One turn moves each row of this set onto another row. After a few examples, where does it send each row asked below?
Kofef: [ 17   2  -1   9  17   1  52  16 -13 -14 -17  -7  23  22   9  24 -23  10]
kos: [ -7  -7  -9  -4   0 -10  30  -7 -20  -4 -22  14  20  -8 -21  39 -18  22]
pir: [ -4  -8 -12  -4   7 -10  24   0 -24   3 -12  18  17 -14 -27  36 -20  25]
teso: [ -8 -11 -10  -2  10 -13  21  -6 -22   0 -12  17  18 -11 -27  38 -19  26]
Sok: [ 31 -16 -24  14  -1 -20  33  -2  13   0   0   4   0  40   4  18 -16  12]
pezez: [ 24  -2  -6  11  39  -1  33  28 -20   3   7   2  15  10  -5  20 -24  21]
tizud: [ 12  -1 -24  20  28  -6  26  -6  15  -8  14  28  -1 -23   9 -20 -10  26]
Rudab: [ 38 -14 -26  10  -5 -16  35   7  10   5   2   7  -1  35   2  15 -16  13]
rapaz: [ 28   3  -6   5  22   5  48  32 -20  -3  -7   1  19  11   1  19 -23  14]
mobo: [ 39 -16 -27  12   3 -17  29  11   8   8   9  10  -5  31  -2  16 -18  16]
nin: [-31  -5   8  22  -5 -16  21 -10   9   0  -4  -1   7   9 -13 -17 -20  11]
duneg: [  6  29 -16   7  -9   0  24  19   6 -13   8  -3   1 -31  12   3  -6  11]
Dafi: [ 30 -18 -23  18   8 -23  26  -3  13   2   6   4   0  38   1  19 -18  15]
Rezin: [  5  24 -17  12  10  -5   9  19   5  -4  23  -1  -2 -34   4   3  -9  19]
Doduf: [-23   0   5  14 -23  -7  34   0   6  -2 -12   0   6   6 -10 -20 -18   6]
Beg: [-27  -8   3  22   7 -16  11   1   2  10  11   4   2   1 -21 -20 -21  17]
bil: [-15  21  -7  21   9 -16  12 -11  18 -23   6 -13   9 -14  16  11  -8  14]
Guzo: [ -4  -7 -12  -6  -1  -9  31   1 -24   0 -17  17  18 -13 -24  36 -19  21]
Fiz: [ 18   5 -26  12  11   2  39   0  12 -10   6  30  -1 -26  12 -22  -8  23]
razir: [ 12  -4   0  19  48 -11  28  11 -13  -5   4  -5  21  19  -1  26 -26  21]
rusut: [-12 -10  -8   0   7 -15  24 -12 -20  -3 -18  14  20  -8 -23  40 -20  23]
rised: [  2  -3 -21  25  30 -10  25 -22  21 -16   8  21   4 -14  14 -16 -10  26]
Gosit: [ 11   6 -23  15   3   1  46 -12  18 -20  -5  23   5 -17  20 -18  -6  17]
Roge: [-14  -3  -2  14  -2  -7  18  18  -3  16  11  10  -2  -7 -24 -24 -20  14]
gigum: [ 33 -18 -25  17  11 -21  24   4  10   8  12   8  -4  34  -2  17 -17  19]
lomal: [ -5  28 -10  11 -10  -5  26   0  15 -25  -3 -11   9 -19  20   8  -5   9]
mov: [  2   1 -19  21  16  -7  37 -25  24 -23  -5  19   8 -11  20 -16  -8  20]
magit: [  8  -2   3  17  35  -9  39   3  -9 -14 -12 -10  25  27   8  27 -24  15]
fumul: [-13   1   0  10 -22  -2  32  18  -2   8  -2   8   1  -4 -16 -25 -19   9]
ker: [ -9  21 -11  21  23 -14   1   1  13 -10  21  -6   2 -25   7   8  -9  21]

duneg goes to bil
Dafi goes to mobo
Now these:
Gosit goes to rised
teso goes to Guzo
Doduf goes to Beg
pezez goes to Kofef

One turn moves each row of this set onto another row. After a few examples, where does it send each row asked below?
sefop: [  4   6 -17  10   2  23   0  -2 -17 -11 -22  -5   3  18 -16  -4   7   3
   9  -1  -2   6 -19   1  -4   0  -8   0 -12 -32 -25]
vufu: [  3   6  -5  13  22 -30  14  -2  11   8 -12  -3  15 -22 -19 -19 -14  -9
  -5  -4  11  -4 -23  20  -5  -1   6   4  -6  -4   3]
novi: [ 16   1  13  -9 -38   7  26 -12 -12 -40 -14 -10   4 -24 -23  21   9 -13
  -2   5  -3  -1  12  -4  -9   0 -15 -15  -7   3 -16]
Reloz: [ -6 -40  -7  -2 -23  -6  -5  18 -10 -34  -7  19  -9   2  20  10   5   5
   3  32  17   6  18 -11 -22  18   5  -4 -11   4   1]
beso: [  2 -16  -4 -12  12 -30 -12  13   2  12  -2 -22   1   8   3  26  -2  -9
  32  -9  -9   0   2  -3   5  16   1  -4  -9  12 -15]
Tigek: [ 22  -5  31 -27 -23 -11   1  17  31   9  -9 -18  -2   5  12   5  -6  -5
  17   4   7   2   8  -1 -18  27   2 -16 -14  12 -12]
Sipo: [ 43 -23   9  -3  -9 -23  11  20  28 -14 -15 -12  -6  -4  12   8   5  10
   9   3  29  -7  23 -10 -11   9   2   0   7   6 -25]
rina: [ 17 -27  17   2  -1   2  -8  21 -19 -29 -22  13   5   5   7   6   9 -11
 -10  18  27   5 -16  10  10  10   8  16  27   1  -1]
nopa: [  8  14  -1   7 -27  -2   1  10 -20 -16  -4  -8  -7  -2 -15   6  -8  -4
 -13 -32  12  -6 -20  -6  -9   3  -2  -2   1  -9  40]
rez: [  9  16  -5   1 -16 -16  22   5  10 -18  -1 -29  -7  -8   1  -1  -9 -14
  -4  12  -9 -12   1  21 -19  -9  10 -17  23  35 -11]
Mut: [ 20   3  18  -8 -34  -1  23  -5  -2 -14 -16  -9 -13  -6 -21  -8  21 -17
  -7   0  -9  -4  22  -8 -27   4 -21 -27 -23 -10   8]
morig: [-10 -18  -7  24 -19  11   7  15  -8 -17  15  -9 -19  -9   2  -7  -8   0
   3   4  24  15 -10   3 -28 -14 -21  -7   7   5  31]
sot: [  8 -23  24   5 -14 -31  -1   7  -5 -21  -8   4   1 -23 -24  -5   7 -29
 -23  -2  28  -2   1   8   4   8  -7 -10   5   8  32]
vemo: [ -3 -21  19  -8  -8  -8   2 -20 -22 -31  -5  20   2 -14  12   7   1  11
  -3  18  34  13  -1  16 -11  28 -13   0  -4   2   9]
fotam: [  4  -2  -8  -2   4   0  20  -3 -14  -4 -27   8 -11  10 -13  -7   7  -2
   6  22  -4 -17 -23 -15  22   9  -2  -2 -12 -29   2]
bilur: [ 18 -18   5 -11  32 -23 -10   2   5 -15  -6 -15   0   1   8   3   2  23
   7   3 -12   5  11  13   7  11  11 -11 -19 -16 -29]
ziv: [ 29 -16  -4  -7 -22  -2  -7  11 -13 -36 -26  10 -23  15  -3  20   7  15
 -31   2  10 -13  10   2  -6  23  13  -4  -5 -11  -8]
ruvip: [ -6  -8 -31  -4   6   3  -4  26 -15 -41   2   1 -13  -9   5  24   6   6
   6   5  14  15  18  14 -25   9  15 -10 -18 -16   1]
Lamir: [ -2 -38  -2 -15  -5 -14  12   6  11  -9 -15  -4  -4   7 -15 -14  23 -28
   5  18  19  10  11   3 -10 -28  21 -17   0  -8 -21]
Davol: [ 30  -3  28  21 -15  -6  21   3   8   3 -19   8   9 -17   4  -4  -3   0
 -13  15  -1   2 -13   1 -18  18 -21  18   6  13 -11]
Kes: [ 13  -2  13   2  -7  11   7   0  36   4 -20  -6  20  -4   4   2 -18   2
  -5   4  -3  -6  -6  16 -17  33 -20  -8   8 -18 -15]
pogum: [ 10  -2 -19  -3 -19 -22  20  16  15  -9   7 -27   7 -18  -5  -6 -15  -5
  12 -16  -5  -6   5  -8 -28 -25  22 -10   4   6  13]
Toki: [ -7 -19  17 -12   4 -10   5   6  -7 -16  -1 -22   8  -2  -2 -10  14 -30
  27  -1  30   5   2  -7  -2 -32  -6 -14  12 -10 -11]
Lol: [-10 -21   0  -3   1   9  -8  31  -8 -15  -9  -9  -7  22   8 -14   6 -13
 -10 -14 -14  12 -14  10 -15 -13  17 -11  -1 -19  32]
lif: [  7   2 -15   1  -1 -20  19   9   0  -9   4 -18  -4  -3  -4   1   1 -13
   8   9 -49  -5   1   8   3  32   1  -7   9   6  -2]
sila: [  2  -6 -12  13  10 -18   4  -7  28  19 -18 -11   8   2  -4   8 -17  -4
 -16  17  12 -19  -6  15 -17 -13   2 -17  17   1 -13]
biv: [  7 -13   7  -4 -12   2  13   4   0 -17  -6 -13  -4  -4  17  -3  -5  12
   5  -5 -60   1   3   0 -20  -1   4  -8 -11   7   1]
Gones: [-20  -7  -6   1  -1  -2   7   6 -15 -15  17   7 -35  -8  -1  -2   7   0
 -19   2  -7  23   2  22 -34   1  -1 -15 -17  -9  18]
Pamu: [ 12 -14  -9   4   0  -8  15   2  -5 -12  -6   3  -7 -12  -7  -1  -1   9
   1  18  51   4  -3  13  -9  14 -10 -11   1 -14  45]
ked: [  0 -32  11  -7  -8  -6 -24  17  -7 -46  -2 -16   0   0  -6  12   6  -8
 -25 -16  -5  12  25  16 -18  -4   4 -27  -9 -11  -5]

vufu goes to pogum
beso goes to Tigek
fotam goes to Toki
Now these:
Lol goes to ked
Gones goes to ruvip

